rotation steps, each row followed by its count of steps
The counts run from 0 to 288.
[127 135 121 120 155  74 119 133 144 165 132  95 157  90 139 105 103 119
 140 137  87 145 137 157  71  99 116 154 160 133 162 138  86  97 140 107
 111 116] -> 126
[145 141 129 126 150 118 141 142 135 164 159  95 161 114  89 118  99  83
 114 150 115  96 137 135  92 143 142 166 162 166 145 156 129  93 182 142
  92  95] -> 51
[145 116 129 143 124  91 147  83 125 128 127 122 172 103 133 133 122 120
 155 187  76 123 146 149  91 152 122 122 136 165 115 156  97 119 173 113
  94 160] -> 274
[142 131 117 133 139 107 128 136 138 168 153 102 159 115  99 109  84  64
 145 145 131 116 116 129  87 142 148 141 147 177 159 155 140 101 164 115
  94 103] -> 50
[145 139 120 115 126  97 115 120 134 112 131 107 170  98  96 139  96 111
 142 156  91 136 174 154  89 123 135 130 158 164  90 144 135 107 160 101
  75  99] -> 251
[112 124 126 123 135  82 119 129 131 132 129 110 143 122 144 122  66 115
  89 158 110 148 146 146 122 195 109 161 154 149 157 141 100  84 167 142
  92  91] -> 40
[146 144 129 131 119  96 157 134 104 144 106 109 177  90 121 111 101  95
 150 154 101 113 157 133 119 133 156 114 132 195 102 146 110  91 186 127
 118 128] -> 183
[139 134 129 136 134  91 151 131 143 146 145 126 178  83 132  96  54  91
 159 136  82 117 159 138  95 122 149 141 108 130 133 125 120 112 190 115
 101 104] -> 185
[108 116 118 143 122  73 104 122 129 141  84  76 150  88 132 140 143 108
 126 153 120 139 162 154 103 165 121 133 168 166 144 171  85  93 149 119
 112 131] -> 21
[111 115 112 145 149  86 110 113 159 145 127 107 164 117 125 135  97 134
 101 154 130 128 130 191  94 146 115 166 161 115 163 152  97 102 159 133
  89  72] -> 133
[132 117 122 147 132  89 101 125 140 137 130 123 145 114 116 124 109 111
 102 163 104 135 153 163 111 180 123 145 213 198 147 157  98 107 130 149
 119 126] -> 235
[156 125 116 142 140  77 117 121 106 131 123 167 155  97 134  96  88  90
 130 150  98 109 148 142  63 133 139 132 152 167 132 153 131  86 179 153
 127 103] -> 162
[138 117 108 132 140  76 124 135 120 145  79 104 141 103 131 127  78 120
  82 173  95 143 148 142 103 138 161 134 164 133 126 149 109  95 145 141
  71 127] -> 238
[129 142 137 115 123  99 128 101 155 163 126  95 166 127 121 116 121 139
  93 190 124 124 143 155  67 136 147 137 163 155 138 149  81 114 191 168
  98 134] -> 66
[148 111 141 159 139 113 141 123 151 163 128 131 150 112 101  97  60  76
 125 144 104 119 135 126  68 137 147 123 165 161 136 153 130 107 171 119
 100 138] -> 164
[148 130 136 105 153  81 129  99 160 124 128 155 163 119 148  96  97 104
  99 180  99 128 151 158  80 136 118 159 135 166 168 146 119  96 162 129
 100  80] -> 140
[131 137 100 113 130  64  94  99 147 173 118 113 157 106 150 116  88 122
 108 163 118 153 147 174  63 113 137 126 140 140 140 151 102 106 142 114
 113 130] -> 240
[120  99 128 138 134  88 143 172 144 171 112  91 189 105 127 118  91 115
 100 119 128 136 140 155 120 156 147 132 152 162 130 129 110  92 170 131
 119  72] -> 110
[148 138 122 130 134 101 129 163 132 142 146 122 187 109 100 102 101 119
 131 180 109 138 164 155 117 121 136 155 198 168 139 122 120 103 147 148
  82 108] -> 144
[147 133 119 132 142  90 117 117 127 124 106 100 168 106 113 159 144 135
 117 174 116 120 142 180  98 132 158 131 159 197 128 164 116  90 156 124
 100  83] -> 136
[142 121 167 136 129 105 128 141 161 136  97 108 162  95 131 101  95 105
 132 150 129 145 168 147 111 131 150 136 156 181 181 139 131 123 186 128
 119  76] -> 4
[118 125 125 154 129  90 130 108 148 150 136  88 156 105 126 116 117  74
 138 171  95 126 169 128 131 172 117 171 153 168 176 167  94 116 147 120
  92 125] -> 120
[142 115 124 134 131  82 121 101 155 136 146 150 178 129 130  90  96  89
 124 176 122 146 145 153  86 141 109 137 148 180 168 148 131 113 132 108
  90 104] -> 141
[118 115 129 145  88  88 141 140 153 170 151 122 189 112 122 106 123 116
 143 175 116 145 131 157  98 175 122 133 150 172 144 133  97 120 168 141
 104 159] -> 281
[150 127 130 134 130  81 151  99 108 119 113 140 163  95 136 120 112 121
 147 179  73 110 132 146 103 158 151 109 133 197 120 150  90 102 176 131
 114 138] -> 275
[112  99 139 171 112  88 134  96 164 142 105 145 169  87 126 113  92  91
 140 116 101 114 149 156  85 166 123 125 107 150 138 152 123  91 178  96
 121 132] -> 94
[110 132 133 149 157  90 120 142 160 156 105 101 142 111 113 130  73 131
  93 153 115 109 119 174 111 153 136 171 152 139 161 143 105  80 172 139
  87  86] -> 132
[150 130 106 127 111  98 104 168 143 169 136 137 178 107  99 137  79  98
 115 160 107 125 150 165  91 141 148 149 138 162 134 148 169 119 166 121
  70 110] -> 244
[149 122 118 111 138  94 130 119 143 158 150  96 144 117  96 114  72 105
 121 151  92 134 150 113 106 167 156 132 194 186 132 136 115 130 164 156
 104 104] -> 257
[140 139  99  97 142  66 123  98 105 162 112 117 148 111 137 122  82  96
 122 167 108 114 140 128  93 156 117 137 102 158 145 161 118  76 173 136
  93 116] -> 47
[150 111 119 111 151  72 128 147 124 177 118 109 157  95 125 134 111 121
 119 129  85 109 126 163  93 168  99 139 157 182 161 151 110  89 150 119
 125 138] -> 128
[123 101 146 187 119 129 147 137 160 132 114 105 169  88 118 133 100  95
 123 159  84 123 168 145 131 160 157 153 166 148 136 165 113 129 176 129
  90 133] -> 98
[105 129 143 188 105  77 116 121 158 172 106 131 165 121 136 100  94 116
 153 182 104 129 139 150 111 152 116 138 120 141 169 142 100 120 174 123
 103 107] -> 200
[139 128 131 129 127  88 103 106 151 129 138 134 139 103 110 129  98 136
 157 177  66 128 132 165  73 161 103 138 162 167 152 138 109 119 171 121
  95 142] -> 60
[137 139 145 105 109  85 133 158 163 177 115 118 164  86 140 116  90 124
  99 148  75 127 173 143 118 161 131 144 128 175 150 145  93 124 171 121
 108 148] -> 106
[136 110 109 163 133 106 109 124 130 183 125 114 171 112 140 128  94  66
 117 159 117 120 152 161 111 165 119 148 151 173 165 185 128 116 142 116
 123 129] -> 28
[127 110 112 123 126  73 138 136 128 173 122  96 154 107 101 116 108  95
 145 134 121 131 103 127  43 138 157 111 131 168 114 148 114  95 169 114
  99 119] -> 263
[152 125 145 101 152  93 129 101 153 112 134 107 138  94 110 137  97 138
 125 159  64 118 144 155  63 145 118 141 176 159 145 131 104 113 185 130
  98 132] -> 59
[129 105 131 111 140  82 163  81 133 105 116  94 159  80 150 111  87 104
 141 144 113 151 152 129  97 156 139 137 155 144 141 141  79  93 177 138
 111 151] -> 80
[128 126 119 143 142  78 132 128 130 152 132 113 171 102 131 122 138  94
 129 160  85 114 173 134 141 176 121 170 169 173 152 164  92 106 142 153
 110 103] -> 121
[145 143 132 107 138  93 111 161 155 125 138 120 151  93 112 138  94 122
 110 131  75 135 150 166 106 154 140 145 168 207 128 138 122 109 149 106
  98  97] -> 37
[146 123 130 108 134  83 114 126 152 148  96  87 161  84 133 112  85 120
 146 156 112 165 155 155  90 104 141 129 147 157 173 129 120 116 151 104
  99 105] -> 218
[134 102 111 140 136  96 126 101 133 146 107  89 166 120 115 157 140 112
 108 175 130 126 130 177  94 162 131 130 151 188 138 168 106  83 152 114
  96 111] -> 135
[124 131  86 114 136  52 130 124 108 160 130 113 165 108 128 111 116 125
 123 163 104 120 130 142  75 159 136 132 146 138 108 136  85  84 171 172
 117 113] -> 261
